Families of rows that turns and mirrors carry onto each other, the same ones carrying the whole set onto itself: the rest of each named row's family, in list order:
3 families of 5 rows:
H: [-1.48  0.71  0.07 -1.98 -1.59  1.65 -3.10  3.62  1.40  1.95  1.46  1.32
  0.04  0.18 -0.02 -3.02  1.20  3.97 -1.62 -1.81 -3.63  0.03 -1.45  1.02
 -0.92 -0.63 -0.67  0.66]
B: [ 1.29 -1.66  0.83 -0.26 -1.30  1.81 -0.82 -0.51  0.24  2.10 -1.79  0.51
  0.75  0.54  0.25 -1.67 -0.84  2.20 -2.65 -0.52 -3.81 -1.18 -0.09  0.25
  0.90 -1.06  2.30 -1.93]
Q: [ 0.82  1.16 -0.84  0.59  1.49  3.26 -0.35  2.84  2.93  0.92 -2.54 -1.45
  1.32 -0.86  0.18 -1.57  1.92  2.52  0.28  0.20 -3.85  0.02 -0.79  0.76
  1.04 -2.27  1.92 -0.30]
L: [-1.00  0.69  0.24 -2.10 -2.24  1.17 -3.28  3.05  0.48  3.35  0.75  0.86
  0.81  0.04 -0.29 -2.83  1.48  4.17 -1.16 -1.79 -3.12 -0.49 -1.59  0.49
 -1.21 -0.94 -0.66  0.59]
G: [-1.13  1.10  0.22 -2.11 -1.65  1.34 -2.99  3.59  1.73  2.53  0.61  1.61
  0.71  0.03 -0.86 -3.41  2.13  4.21 -1.22 -1.91 -3.15 -0.04 -1.19  0.96
 -0.92 -0.75 -0.92  0.74]
C: [ 1.31  0.80  1.94 -0.62  0.23 -0.20  1.58  2.00 -0.71  1.55  0.87 -0.97
  0.44 -0.66  0.26 -3.29  1.65  2.19  0.12 -0.16  1.52 -0.79 -1.07  0.48
  0.72 -0.56  0.07 -1.16]
V: [ 2.80  0.78  0.56 -2.33  0.81  1.33 -1.61  0.10  3.06  0.69  0.91  0.43
  0.76 -1.21 -0.25 -3.75  2.66  2.02 -2.21  0.24 -1.28  1.90 -0.65  2.40
  0.52  1.26  0.31 -2.29]
R: [-0.43 -1.05  0.86 -0.36 -1.39  1.69 -0.83 -0.07  0.66  2.24 -1.31  0.57
 -0.33  1.01  0.63 -2.26 -0.95  2.08 -3.24 -0.85 -3.44 -1.15  0.04 -0.15
  1.16 -1.17  2.59 -1.79]
F: [ 0.66  0.51  2.25 -0.48  0.46  0.42  1.55  3.21  0.17  1.72  1.11 -1.08
 -0.15 -0.29  0.68 -3.64  1.57  2.19  0.69  0.15  1.24 -0.12 -0.42  0.25
  1.48 -0.77  0.21 -0.49]
N: [ 0.59  1.10 -0.65  0.90  1.91  2.61 -0.52  3.25  1.74  0.98 -2.24 -1.92
  1.80 -0.97  0.48 -1.12  2.67  2.57  0.24  0.10 -3.09  0.32 -0.91  0.18
  0.50 -2.52  1.50 -0.02]
A: [ 3.18  0.49  0.18 -2.34  0.61  1.86 -2.44  0.69  2.53  1.00  1.07  0.21
  1.07 -0.62 -0.02 -3.52  3.11  2.37 -2.48  0.11 -1.56  2.36 -1.60  2.59
 -0.08  0.53  0.35 -1.89]
M: [ 2.14  0.24  0.42 -2.26  0.54  1.68 -2.12  0.56  2.78  0.70  1.67  0.18
  0.21 -0.72  0.48 -3.91  2.28  1.91 -1.92  0.55 -1.38  2.55 -1.19  2.15
  0.87  1.33 -0.16 -2.23]
X: [ 0.62  1.27  2.22 -0.52  0.21  0.29  1.98  2.89  0.22  1.78  0.76 -1.13
  0.57 -0.92  0.31 -3.76  1.60  2.07  0.58 -0.27  0.89 -1.31 -0.36 -0.13
  0.88 -0.57  0.40 -0.47]
K: [ 0.19 -1.15  1.00 -0.59 -2.00  1.61 -0.61 -0.54  0.77  2.60 -1.85  1.14
  0.34  0.91 -0.10 -2.85 -0.82  2.18 -2.58 -0.78 -3.31 -1.41 -0.25  0.00
  1.30 -0.82  1.99 -2.05]
D: [ 0.28  1.05 -0.83  0.66  1.88  2.78 -0.44  2.94  2.55  1.06 -2.28 -1.77
  0.28 -0.66  0.58 -0.91  1.73  2.64  0.15  0.35 -3.06  0.60 -0.36  0.87
  1.47 -2.60  2.13 -0.32]

Which other rows belong to the same family as M? H, R, F, D
Which other rows belong to the same family as B? L, C, N, A

